In the rows, 128 means zero.
R: rows in a few groups, each row roughly a mix of its group's directions:
R (110 x 11):
[[137 106 127 110 140 158 129  98 103 102 191]
 [127 151 127 126 158 102 135 194 102  96 130]
 [148  98 140  75 127 180 146 115 132 119 154]
 [115  96 106  99 142 150 109  93 107 119 181]
 [100 167 105 167 154  82 104 145 126 123 114]
 [141 113 126 104 140 162 129  99  97 104 188]
 [153 119 155 136 109 124 124 130 174 179  87]
 [ 95 132  94 127  92 144 132  84 131  97  92]
 [146 111 149 111 106 123 130 155  71 164  97]
 [135  68 165 114 121 143 131 129  99 156 160]
 [103 137 116 124 168 146 149 110 143  72 163]
 [143 153 117 103 158 129 136 174 106  78 150]
 [154 114 121  78 153 166 143 124 121  92 160]
 [ 98 121 147 156 127  87 130 184 154 145 114]
 [141 115 127 111 121 142 113 102 193 104 167]
 [110  92 148  74  98 166 149 123 140 140 135]
 [ 91 155 108 152 110  98 127 136 130 139  68]
 [152 145 120 114  90  99 120 142 120 154  66]
 [146 123 173 160  81 138 112 146 122 149  92]
 [ 99 134 125 148  92  87 126 146 128 157  75]
 [118  98 129 134  91 115 124  90 169 173 108]
 [161 110 148 113  95 127 116 135  89 181 106]
 [114 173  98 169 136 124 115 136 181 112 127]
 [100 140  97 105 189 120 116 129 118 110 166]
 [149  93 134  76 133 165 147 115 128 107 166]
 [143 175 102 121 172 154 126 109  97  96 126]
 [111 144 128 151 130 107 141 159  73 153  85]
 [146 168 136 171 121 102 141 153 136 130  75]
 [105 167  86 124 140 143 130 109 107  72 120]
 [106 181 101 136 157 127 137 129 147  76 117]
 [ 75 139 101 121 178 110 119 111 119 118 161]
 [ 57 139 116 142 121  91 112 125 157 116 128]
 [ 86  98 123 139  75 119 129 110 173 129 117]
 [129  96 157 125 125 153 105 141 169 119 183]
 [148 150 160 164 108 129 124 156 133 159  76]
 [171 159  93 133 157 134 117 148  85 103 112]
 [155 103 160 109 100 137 121 148  83 172 117]
 [160 108 100 129 146 152  92  95  96 136 168]
 [ 93 119 134 131 166 141 146 122 147  76 171]
 [140 155 133 126 158  96 132 197 106 117 126]
 [ 67 161 128 153 157 121 103 121  96 137 118]
 [149 113 132 119 112 142 102 101 192 125 165]
 [ 83 118  95 130  93 135 130  84 120  87 129]
 [135 139 175 154  95 143 113 154 144 152  82]
 [ 87 126 141 153 133  92 135 192 125 129 114]
 [ 85 166 128 159 169 108  93 143 113 139 121]
 [105 176 103 162 148 113 137 153 100 123  92]
 [104 154 128 182 116  82 110 139 131 147  97]
 [129 115 143 144  96 121 122 110 167 182  87]
 [164 152  95 128 163 149 106 135  77 110 125]
 [101 179 101 157 148 116 129 139 160  92 112]
 [151 183 100 108 115 128 121 106 162 104  97]
 [114 117 100 120 166 127 125  91  82 123 173]
 [ 90  98 169  96 101 171 126 116 135 141 139]
 [ 66 118 102 131 111 106 139 143 110  83 134]
 [146 174 118 117 102 112 121 155 124 131  67]
 [129 106 105 110 154 148 112  92  96 107 180]
 [147 160 107 117 181 158 127 105 105  97 150]
 [137  99 127 105 119 162 128  88 118 105 185]
 [151 112 139 136  87 108 108 146 120 186  98]
 [161 132 135 111  79 114 114 157 136 162  85]
 [105 121 127 122 157 144 142 118 167  76 172]
 [128 128 117 110 151 137 133 138  94  77 185]
 [159 157  85 164 147  82 128 139 109 127 111]
 [ 69 137 103 142 142  91 108 113 143  99 150]
 [106 155 143 146 109  94 140 169 156 138  81]
 [121 176 115 133 127 108 136 156 100 122  69]
 [120 122 134 130 139 145 113 118 190  95 176]
 [102 128 133 157  99  83 125 145 126 164  81]
 [146 173 119 182 140  96 122 144 131 117  93]
 [109 121 123 141 153 142 124 109 177  93 180]
 [103  84 149  91 109 160 124 106 147 147 161]
 [123  99 154 126 141 162 116 138 154 111 192]
 [121 127 135 149 100 116 124 117 159 177  72]
 [134 147 141 140 118 115 130 167 149 155  61]
 [146 116 165 160  69 133 121 135 134 153  95]
 [ 77 146  77 135 132 104 128 105 125  91 132]
 [165 148 120  99  86 112 120 133 132 148  74]
 [181 132 160 130 146 160 120 114 151 172 115]
 [145  71 159 109 114 146 132 110 115 159 163]
 [140  73 155 112 127 152 129 111 106 150 174]
 [ 99 139 105 146 155 120 132 107 180  84 151]
 [137 139 116 131  91  95 112 155 182 133  90]
 [161 114 137 102 151 157 129 120 115 106 192]
 [113 164 111 110 162 143 148 115 132  65 136]
 [154 177  92  99 126 138 131  98 152  96 112]
 [106 107  90  86 142 120 137 110 132  94 174]
 [171 127 157 130 174 175 123 116 130 125 159]
 [132 101 166  77 119 172 155 130 147 118 141]
 [ 96 108 143 106  89 122 152 128 189 136 123]
 [ 68 142 103 144 133  85 112 122 149 102 138]
 [157  94 154 112  90 124 116 134 103 181 114]
 [166 100 165 130 117 125 123 127 157 187 121]
 [111 113  95 110 156 120 131  97 102  91 177]
 [128 116 125 110 146 159 130 107  93  96 188]
 [100  93 105  65  99 134 153 126 136 127 141]
 [152 133 132 134  91 108 107 146 112 180  84]
 [104 136 100 113  79  84 131 141 151 144  93]
 [104 137 125 154 103 106 124 125 153 160  65]
 [102 126 140 113  96 109 158 141 193 117 111]
 [112 153 127 183 116  90 107 137 138 160  95]
 [ 79 125 105 123 117 115 139 152  94  76 145]
 [163 144 107  96 164 156 145 137 103  82 135]
 [103 142  89 108 131 162 135  95 115  75 139]
 [126 103 132 132 100 157 122  64 152 162 125]
 [157 104 152 103 100 130 121 138  79 172 108]
 [101 167  89 120 138 139 134 126  98  73 115]
 [ 90 106 158 119  91 111 155 127 178 144 125]
 [126 125 132 142  92 116 120 106 160 179  80]
 [128 124 108 122 108 161 122  54 152 140 123]]

one row of each group, then the others: which group is each in?
[164 106 156 102  90 131 114 140 101 173 110]	W
[115 100 108 104 147 147 110  92 106 109 183]	P
[170 165 113  88 150 149 132 148 112  92 143]	X

[127 140 114 126 132 113 152 132  59 145  84]	W
[133 125 141 142 100 122 123 114 156 184  75]	X
[139 171 123 119 158 136 132 176  88  93 122]	X
[165 160 109  83 121 143 138  79 116 117 109]	W
[ 65 134 122 133 166 114 123  96 106 128 159]	P
[146 127 134 129  83 106 100 168 167 151  98]	W
[153  92 158  94 100 179 147 112 134 139 136]	P
[156 120 126 107 103 135 106 101 196 123 148]	W
